One hidden turn or mirror swaps the rows below in pairs. Which row is each named row swapped with?
pem: [ -4  -6 -15  19  -2   1  -1  25  23  -8 -23   7 -13  -4   5  25 -43]
fufen: [-45  26 -16 -13  -8   4  32 -11  -8  43  15 -13   3 -18 -34   8 -25]
vutuz: [  9  39 -23  38 -26   3   6 -20   6  30  -5 -14  14  16  27 -10  17]
Sev: [ 22  46   1  24 -18  -8  12 -29  10  16  -9  22  17 -44   3 -12  11]
piraf: [ 17  47   1  21  -9 -17  11 -13 -35 -14   1  13   2 -43  -2 -14   1]
madis: [ 23  46   3  10  -7  -6  12 -30 -11  -2 -15   6  22 -40  22 -10   9]
lilip: [ 13  34  12  33  -6 -18   2 -28   2   0  -1  31  13 -45   4  -6   3]
suk: [-30  -8  -9  34  -5  -4  15  23  13  -9 -31  -5 -15  -9   7  20 -36]
dip: [ 26  38  -7  25 -13 -10  -2 -20  -8  -4 -23  23  18 -49  18   5   0]
Gir: [-22  -9 -21  23  -4   4   3  30  13  -7 -32   3  -7  -4  -1  22 -37]
bami: [ 17  38   0  29 -11   0   5 -11   3  -6 -22  26  13 -42  28  -4  12]
sutu: [-38   6  -5 -28 -29 -14  33  -9  -7  38  11 -15  14 -12 -14  13 -12]
sazud: [-36   9   2 -24 -17   1  34  -2  -6  24  27  -4  14  -7 -24   6 -31]
ruv: [ 31  38  -4  13 -22 -10   5 -12  -6   5 -31  24   9 -36  24   3   8]
tir: [ 11  34 -39  31 -11  21   9 -16 -26  21  13   9  10   5   7 -10  28]
sitas: [-40  14 -10 -22 -18   3  35  -8   3  30  21 -13   4 -20 -30  11 -25]
ful: [-21  -8 -21  26 -15  -6   0  25   9   5 -41   2   7  -6  -9  20 -45]
seba: [-11 -18 -29  34 -19   6   4  15  20  -8 -27   0   0 -15 -11  31 -32]
davin: [-40   2 -28  -7 -21   1  38  -2 -16  30  13 -18  -5 -16 -40   2 -14]
Futo: [-20  -5   2  29  -2   6   6  18  12 -20 -34   0  -4  -4   1  19 -37]
vup: [-15  -8 -18  21   4   1   1  26  12  -5 -21   2   0 -23  20  34 -41]
sir: [-39  14 -27  -6 -15  -1  32  -5 -10  45  34  -9   4 -23 -21  20 -22]
pugul: [-17 -16  -7  13  -3  11  17  23  29 -14 -28  -2   0 -16   9  11 -31]
sufa: [ -6  40 -18  37  -4  -3  -2 -28 -24  15  26  -9  18  12  -1 -15  18]
Gusi: [-25  17 -24 -15 -23  13  46  -4  -1  26  22 -17   5 -20 -31   9 -30]
lebo: [ 13  34 -17  31  -3   3  -4 -20 -38   7   1  -9   0  20  16  -7  16]
tokun: [  4  35 -28  28 -21  -1   2 -31 -32  20  22 -16   7   5   0  -5  26]
bato: [-16  -9 -25  30  -3  -2  -1  34   5 -15 -22  13  20  -7  -7  12 -36]
radi: [ -5  35 -16  33 -16   3  12 -28 -37  35  14  -6   2   8  16  -2  26]
gikud: [-44  15 -26 -14 -16 -13  34 -17   2  32  29  -4   1 -19 -20   7 -25]
movav: [-20  -3 -35  14   1  -2   4  20   9 -12 -30   8  -4  -9  17  22 -44]
Golo: [-48  25 -11 -13 -12   4  40   0  -3  41  14 -21   2 -11 -18  14 -21]
Lev: [ 12  32 -27  48 -17 -12   4 -20 -22  20   8   6   5  15   7 -12  23]
tis: [ 34  33  -5  34 -11   1  -1 -18   1  -9  -9  16  19 -48  15   2  -3]
pog: [ -5  -1 -21  25  -6  -5   6  33  18 -12 -18   1  -8 -15  -8  26 -44]
Fofa: [ -3  35 -20  31 -13   0   4 -29 -27  28  26  -1  12  18  15  -5  21]
vin: [ 14  25   7  24  -7 -16  -3 -32  -3  -3 -14   2   3 -47  20   1  19]
mepid: [ 13  34 -32  20 -14  12   0 -27 -33  28  -4  -8  13  21  17   4  14]
noni: [-49   8  -3 -18 -13  17  44 -11 -15  21  19  -7   5 -18 -16  16 -13]
toliv: [-28  18 -15 -12 -34  10  41 -11  -5  36  14 -10   4  -9 -41  10 -19]

sitas pairs with Gir
bato pairs with sutu
sazud pairs with ful
Gusi pairs with suk
radi pairs with tis

One hidden turn or mirror swaps the rows below in pairs. Which row is each named row swapped with?
peko: [ 15  -6 -27 -23  23 -53  59  10 -16  14   8  -6 -29  27  -2  30 -13   0
 -31 -15  15  28  30  15  14  15  17 -27   5]
lavu: [ 12  -4  23  23  27  -7 -35  14  -8  18  43  13 -15  36  12   4 -14  -3
 -16  -8  17  24  22  23 -16  -5  10 -13   3]
pom: [  2 -14   9 -29  53 -51   9  19   8   4  37 -22 -38  21  10  27 -18  11
   5 -10 -15  22 -21  26 -32  -6  14  -1  10]
Vepob: [ 15  -4 -44 -50  36 -25 -47   1 -11  17  -9  -6 -36 -21   5  21   1  13
 -19 -11  18  16  28  21 -11  10   7 -18   3]
Maz: [ -1  -7   4 -17 -17  13  -4 -10  -2  18 -22  -1 -18   9  -1  18 -30 -45
  -3 -11  31   9 -14  26  -2  -4 -12   8 -21]
mor: [  9 -18 -31 -38  -3  -1  11  10  -2   3 -30   6 -36  34   9  23 -34 -16
 -21 -17  60   0 -26   9   6   7   5   9 -11]
beb: [ -3   6 -66 -19  29 -52   8 -15  22  20  43  -6 -23  29  17   0 -23   2
 -13 -11  18  23  11  23   5  17   6   6 -13]
zuvu: [ 10  -7 -12   4  39  35 -11 -11  13   0  33   0 -16   2 -12  43 -25   1
  42 -18  22  14 -35  25 -14  -9  21   2  15]
ger: [-32 -10 -27 -54  41   9  -9  13 -10   9 -39  -6 -23 -24  -2  40  -9   0
 -15   3  14   9 -18  11   8  11  -3 -18  11]
dat: [ 17  -4 -30 -19  22 -21  -1   2 -13  -8  36  30 -14 -17   7 -18  -8  13
 -14 -14  21  19  27  23 -30  10  -3  -4  34]
butir: [-18  -2  28 -44  24 -32 -14   8  -7  23   5  -1 -14   1  11  12 -13  -1
  13  -6  22  36  56  17   9   8   7 -24  17]
pigep: [ 18   3   0 -48  45  32 -39   2   3   9 -15  10 -25  16  10   7  -4 -24
  24 -10  32  19   0  15 -12  30  14  -9  24]
Gafe: [ 41   2 -12 -17  26  30 -16  31   2  30 -10 -11 -18  -2  -4  17 -15  37
  12 -28  10  36 -43  22   4   9  10 -30   2]
gege: [  1  15  -9  -1  35  -5  26  13   3  10  36  -5 -20   9  14  58   6  41
  14  15  -8  28  21  15 -17   3  16  -7  30]
Gad: [ 22 -19 -27 -17  37 -23   4  28  -4   7  30  16 -19   2  16  11 -14 -36
 -16 -20  24  44 -35  31 -27  -1  19   4 -28]
dod: [ 21  -6 -41  -6  60   3   4  -4 -20  36  27  -5  -4  22  48  28 -15  13
  21   2  16  38 -13  25  10 -18  -3  -4 -21]
Vude: [  3 -10 -19 -17   0 -29 -18  -5 -21   4  -9  18 -10 -21  32  27 -64  -4
   8 -16  16  10   3   8  -6  23  -6 -31   1]
reda: [ 16   1   8 -35  19 -49 -55   9  11  25 -22  -9 -17  23  -2  31  10  -5
 -12  -4  11  26 -18  14 -10   9   7 -11   3]
zofu: [  5 -20 -33  19  -5 -12 -15 -16   2  14  19   8  -5  11  -4  15 -46 -23
   8 -21  19  20 -21  39  30   3   2 -26 -16]
niriv: [  9   8 -18 -30  23  -8  -4  23  -9  15  33  22   8 -32 -13  39 -15 -11
 -17 -23   4  15  29 -10  -5  11  23   1  13]
Siz: [ 12   5  27 -32  35  -9 -20   9  27  25   8  -3 -13  42  -6  17 -27  -6
 -35   6  18  22  -9  28  44  11   8 -16  17]
Ruz: [-19   5 -44 -20  20   1 -31  10  19 -13   6   4 -18 -18   7   1  -2  16
 -49   0  19  29  -7  18 -33  11  11  -6  11]
vepup: [-22  17  20 -22  32 -14  36   8  10 -21  -7 -29 -11  43  -7  26   1  25
 -17   0   0  20   7   6  -5  27  -1 -14  26]
nazeg: [ 29   1 -31  -4  35  25  62  30 -35   6   3   0  -1   5   0  14 -22  23
  -7  -9  18  22 -22  15  19  16  10  -1  -2]
goka: [ 18  26 -14 -21  57  -1  13 -10   2  29  11 -14 -33  50  -2  64 -15   5
  13 -25   7   5 -24  37   9  12  26   6 -12]
vatam: [ 17 -25 -33  -6  26 -34  29  11  -6  16  14 -37 -31  44  38  34  -7   9
 -15  17  26  58   0   4   2   6  22  -1  -3]
debap: [-16   4 -12   6  -3 -10  -5  12  -2  -4 -26   8 -19  21   8 -15   1   4
  -6  26  45  36   4  36  -4  23 -16 -30  29]
Pevov: [ 17   9  -4 -11  12 -33  40  -3 -32  10 -33   7   6  15  25  35  -9  10
  46  -7  25  15   1  22   4  16   7 -17  17]
Nuz: [-35   3   6 -40  15  36  -6  -7  10  -4  -5  11 -21  50  -4   5 -19  16
 -11 -18  15   9 -19  13  19  10  -2  -4  29]
temam: [ -2   4 -11 -16   5   5  39   2  -3 -26 -10  -6  -3  -7   2   0   5   1
  28   4  19  32 -37  11  40  30   8   0  17]
sipe: [ 17   5 -50 -38  70  -8  39   3 -12  12  35 -23 -33  20  16  32   4   8
  -5 -12  15  36  14  -8   4  -6  11   7   3]
Veb: [ 20 -18  36  -7  32 -12  -7  11   3  14  29  -5  -2  33  21  31   0   0
  24 -13  -1  36 -22  42   1  15  18 -23 -28]
kilok: [ 19 -12 -14  11  15 -18 -29  21  -2  26 -19  18   2 -10  58  18   4  -2
  10   4  25  35  -9  33 -11  17   0 -23  20]
kol: [-34   0 -47  10  32  17  54   5  -7   9 -14   0 -21  29   7  48 -10   2
 -17 -12  17  19 -22  19  -8  -3   5   1  14]
Ditid: [  0   8 -28 -16  63  13  18   6  13 -11  21  -7 -24  61  -3   4   4   2
   6 -10  32  39 -15   4 -15 -17  -3  28  -5]
tavep: [-12 -18 -29  26  22   0  12  -8 -18  -8  11  -9  21  26 -14 -18  -7 -15
   7 -30   9  24 -15  34 -17  -4   6  -8 -14]
Teg: [ -9   9  -6 -17  53   5  31  -3  -1  27  43  -5   6  16 -30  12  -6  38
  -8 -21   3  17  25  25   5 -12  17  -7  16]
Ganul: [ 11  -5 -13 -11  31 -17   2  12  -1  -9  13 -35  -6   0  18  64  -7  23
  13 -26 -14   6 -25 -10  17   7  35   0  11]
kal: [  7   1 -47 -20   9  44 -37  28 -15 -10  -5 -14  -6  27  15  11 -18  -2
   8 -22  13  26  30  19  12   5   7 -15  -8]
zut: [ 23  -4 -42 -30  25 -17  31  11  -8   4   5  -3  -3  30   0  35 -21  40
  24   2  22  26  54  14  13  17  13  -7   0]
Led: [ -5 -19   0 -10  -1  12 -17 -21   5  31   2  -2 -13 -20   5  47 -16 -34
  -1 -29  16   9   3  23  17  16  10   7 -22]
pavir: [ -8  -3 -36  16  28   3  31   4   1   5   5  -5 -15  36   9   9 -14  -5
  52   0  18  27  42  16 -31  12  11  -4   5]
vebof: [  2   2 -14 -44  30  11 -13   9 -10  12 -20   3 -23  50  11 -35  -4   5
 -39  -4  11  23  22  17   0  -7  13  -3   2]
Bulub: [  7 -26 -32 -37  21 -30  13  22  -9  13   5  -8 -31 -10 -14 -16  27  -9
 -13  14  28  24   2   0  -7  33  32  -2  11]
Gosen: [  3  25  -9   7  17 -27  -3  31  12  44  -8   2   4 -10  -4  28   1  -6
 -22 -14   1  -5   3  16  15  23  18   6  40]
mus: [  0   8 -32   7  29  17  10  24 -10  19   8  32  11  -1 -12  23 -37 -23
  -8 -41  36   1  -8  35  -6  -7  -1 -16  21]
sot: [-10  -4  -4  40  34 -32  38 -14  10  12  28  -6  -1  18   8  28  -3 -15
 -26  -3  14  24 -34  18  -6   0   8  -2  10]
pufu: [ 15  29   0 -35   8  12  -5  -2   5  21 -42 -17  -7  24  16  38 -10 -18
   9  -9  26  30  -4  22  44  26  15 -17  -2]
Vad: [ 12  -8 -25 -28  31 -42 -25   6  -4  -1  15  13 -18 -19  23  54 -14   7
 -25 -16  10 -10  18  24  16  14  19 -29  16]
fal: [ -1  -7  -6  -7  23  17 -13   9  11  23  -6   1  -5  10  12  35  -9 -11
 -42   2  12  18  66  16   3   7  11 -19  19]
buk: [ -7  -7 -54 -31  23 -14 -22  -7  24 -23 -40   7 -22  29 -10  25 -18 -16
  29  -1  22  34  -6  18   2   1   5 -16  12]
Mez: [ -3   6  25 -25  34  10   5 -27  -5 -21  32   3 -20  30 -17  13  -5  11
  24  17   4  38  -8  25 -30  -1  14  -2 -12]
fel: [  5   3  15 -48  41 -31  24  -4 -10   2  10  -1  -9   3  11   2  -5  -6
 -51 -11  17  19 -35  14  37   7  14   0   5]
duv: [ 33  12 -10  -7  20   0  32  11  30  20   3  -6  -9  13   7  10 -14  21
  39   6  19  12 -59  15   8  -2   1 -15   9]
Kefev: [ 43  10 -33 -28  17 -13  12   9   6  10  21   2  -1  11  23  12  -4   2
  22 -14  21  24 -65  18 -37  13   5 -15 -13]
Kap: [-42   4  40 -13   2  -8   7  15  -8  12 -27  -2 -21  -2  -2  15 -15 -13
 -31 -12  22  11  -4  17   9   2  10 -13   3]
pibe: [ -2   3 -64 -12  27  -5   8  23  24   5  58  -8 -16  10   9   5  -6 -14
 -38 -12  22  23  28  24   3   4   6 -14   8]
Mutek: [  6 -24 -23 -33  26 -12  -5 -14 -20 -13  28   5 -34  33  -5 -15 -35  17
  12   4  25  39  -9  47 -20  -5  -6 -40  -7]
vis: [ 17  -3 -53 -33  38  25  39   6 -38 -10  31  -6 -10  35   8  22   9   6
   2   2  15  31  27  16   1  10  11 -17  17]
tib: [ -6  -3   1 -24  18  17   7 -20 -11   1 -15 -13 -31  12  36  41 -41  -9
  10 -43  21  37 -14  -2  10   0   2  17 -20]
Fik: [  6  -6 -47 -55  13 -30  15  -9  -1   1 -38   6 -24  40  13  -1 -18  33
  -6   7  28  23 -33  10  -1  19  11   0  25]
suvab: [  8  -3   4  13  30   4  23   3   8  25  31 -14   7  37  23 -15 -26  36
  29  -1  12  32 -13  36 -12  -7  -7 -26  11]
negif: [ 14  14 -30 -19  20  34  26   9  22  22  10  -6 -23  14   9  17  -2  34
  49   1  18  32 -19  16  29  20   6 -25  13]
nogu: [ 35   9 -28  -3  38 -17  -2  13  -5  15  16   4   1  18  -2  33  20 -23
   5  -3   8  38 -43  23  23 -12  20  35   5]
gebe: [-21   7  -4  -5   4 -52   0  35  -6   0 -15  -6 -16  17  17  -2 -14   7
  12  -7  27  16 -27  13  44  15   7 -14  37]
zaz: [  5 -22 -28 -26   1 -44   9 -12 -13   1   5 -22 -29  -2  12  20  26  23
  -2  24  13  19  25   6  -5  23  31  -9  17]

fel pairs with Mutek
Kap pairs with suvab
Maz pairs with duv
Vad pairs with vis
Pevov pairs with mus
Bulub pairs with beb

